One turn or mirror swaps these rows in pairs. Which row does each one swap with?
sazag: [-41  41  20  -3 -25 -11 -19  23  17  21  -9 -14   4  14  -9  18 -12 -15
 -41]
Teb: [ 12   0  -2 -16 -10   6  29  23  25 -22   1  -1 -25 -17 -20   0  29  25
  17]
duz: [-19  19  29 -10  17  20   3 -41  23   5  -3 -19  -1  -6 -20  36  28   3
 -16]
mep: [-11  29  13 -18 -12  13  35  39  13 -24  -7  -6 -36 -10 -13  -9  27   5
  17]
nasid: [ -2  24   4 -11 -17   0  -2 -20  24   0  31  -4 -18  -1 -56  47  37  -7
 -10]
Kibi: [  4  22   5 -11 -27  -1   1 -22  30   8  27  -3 -18  -3 -57  48  30  -1
 -11]
Birag: [-15  41  21 -10  -2   4  31  42   8 -23 -11  -7 -35 -13 -14   3  18  -6
  23]
gul: [-15 -17  16  -7   3 -15  21  -3  41  -2   4  10 -10   5   5  -6 -10  -4
  -3]
fara: [-24  36  13  -6  22   8 -31 -18   8   1  35 -23 -18 -11   2  12  38 -10
   8]
doz: [-28  49  -5 -11 -21 -24 -37  33  -2  28 -18 -12  10  11 -17  25  -6 -19
 -27]
Mife: [  4   4  -6 -19 -18   5  37  29  19 -26  -5  -9 -25 -14 -24  -2  32  16
  21]
fem: [-11  39 -26 -24 -26 -14   6  40  30 -17 -15   6 -26 -16 -34  19 -11 -16
 -30]
fikin: [  0  28  12 -14  11 -27 -40  20  17 -16  25   6 -16 -36  -9  17   2  26
  21]
viki: [  6  25   1 -21 -23 -10   1 -15  27   8  27  -1 -25   9 -56  51  36 -12
   1]
suri: [  1  48 -15 -43  -8 -47   1   2   7  13  -8   0   9   5 -41  49  37 -19
   9]
koses: [-12  26 -20  -6 -17  29  12  15  -4   8  -6  -2 -10  -8 -24 -18   3 -44
  12]
piv: [-21  35   9 -14  25  15 -14 -35   8  -1  29 -21 -10   0 -10  14  33   0
   4]
pabal: [  6  41  18 -10   3 -23 -10  29  28 -14  -4  20   0 -36 -41  31 -30  12
   9]
vom: [ -9  20   8 -10   6 -30  18 -16  -7  15 -48  -1  15 -13 -29  45  18   6
   9]
Kegek: [ -9  19 -36 -15 -16 -18 -36  33 -11  29  -5 -20  21  10 -14  27  -2  -2
 -15]
mef: [-13  -2 -15  -1   7  18  -9   3  10  21   6 -25 -32  41   8   4  24 -14
   5]
piz: [-12  16 -11   0 -11  17  16   8 -14  23  -5  -4   1 -10 -11 -29  11 -35
  18]
menik: [  2 -26   6  -7  24 -14  13   8  31   9  14  17   0 -12   8  -1  -4   6
  -5]
seto: [ -4  -6 -19 -18   2 -21 -23  15  24  19  -5 -12 -24  43  16  20  20  -6
   3]
mav: [ 13  24 -25 -13  22   7 -47  26 -19  12  12   3 -23 -14 -28  35  -4  -8
 -25]
nipak: [-20  21  28 -14  15  20  24 -38  17   6  -4 -14   1   0 -26  35  26  -1
 -10]
rokek: [-20  34 -17 -14 -18 -23 -44  36  -8  26 -14 -11  15   2 -12  27  -5  -6
 -23]
rutu: [-25  46  -6  -8 -12 -23 -39  31  -4  31  -8 -14  12   4 -19  25 -13 -14
 -26]
riluz: [  5  31  22  -8  12 -18 -19  22  23 -10   4  26  -1 -31 -34  34 -31  17
   9]
Mipeg: [-17  70 -12 -35  17 -33  -1  20 -15   9 -17 -10   8  -4 -25  34  28 -18
  10]
Lel: [-11  29 -23 -11 -15  23  15  17  -1  -2   1   3 -22 -25 -37 -17  -2 -38
   2]
gagit: [  4  13   7 -10   3 -28  20  -8   4  16 -49  -6  14 -13 -31  49  19   7
   5]
dakuv: [ -7  12  18  -9   5 -20  11 -18  -3  10 -47 -12  18 -18 -23  44  18  10
   0]
Tafa: [-18  12  -9   4   0  38   2   2   6  31   5 -15 -14  35  -8  15  -9 -21
  -1]
Peb: [  4  29  14 -14  17 -31 -39  25  24 -13  12  12  -6 -34 -16  22 -14  15
  17]
pap: [ 13   9 -20 -15  29   1 -44  27 -21  16   8  10  -3 -22 -17  26  -3   6
 -22]
nof: [  4  30  14 -12   4 -40 -27  31  26 -15  11  13  -6 -37 -27  28 -17  19
  22]
Runi: [-14  22 -15 -32 -17 -35  -7  43  27 -17 -15   3 -23  -3 -25  32 -11   4
 -36]
gilok: [ -5  19  16  -9  -8   7  37  32  19 -26  -6  -6 -39 -14 -12   3  22  18
  16]
lubuz: [  5  38 -20 -41  -9 -45 -10  -7   8   5  -4  -4  11  -2 -39  54  32 -10
   2]
feki: [-13   0  -3   4   1  27  -1   3  13  23   6 -13 -22  38   7   7  12 -26
   5]
kofe: [-10  -6  -5   1   8  14 -17   2  13  23   5 -16 -24  37  10  11  25 -16
   3]
soseb: [ 18   3 -19 -13  36  -6 -23  25 -20  10  12  11  -5 -29 -15  12  -6   6
 -13]
das: [-27  69   0 -27  15 -31  -4  26 -20  10 -16 -12 -10  -6  -8  27  30 -22
  12]

Birag pairs with fikin
pap pairs with koses
das pairs with fara
lubuz pairs with nipak
gilok pairs with nof
piv pairs with Mipeg

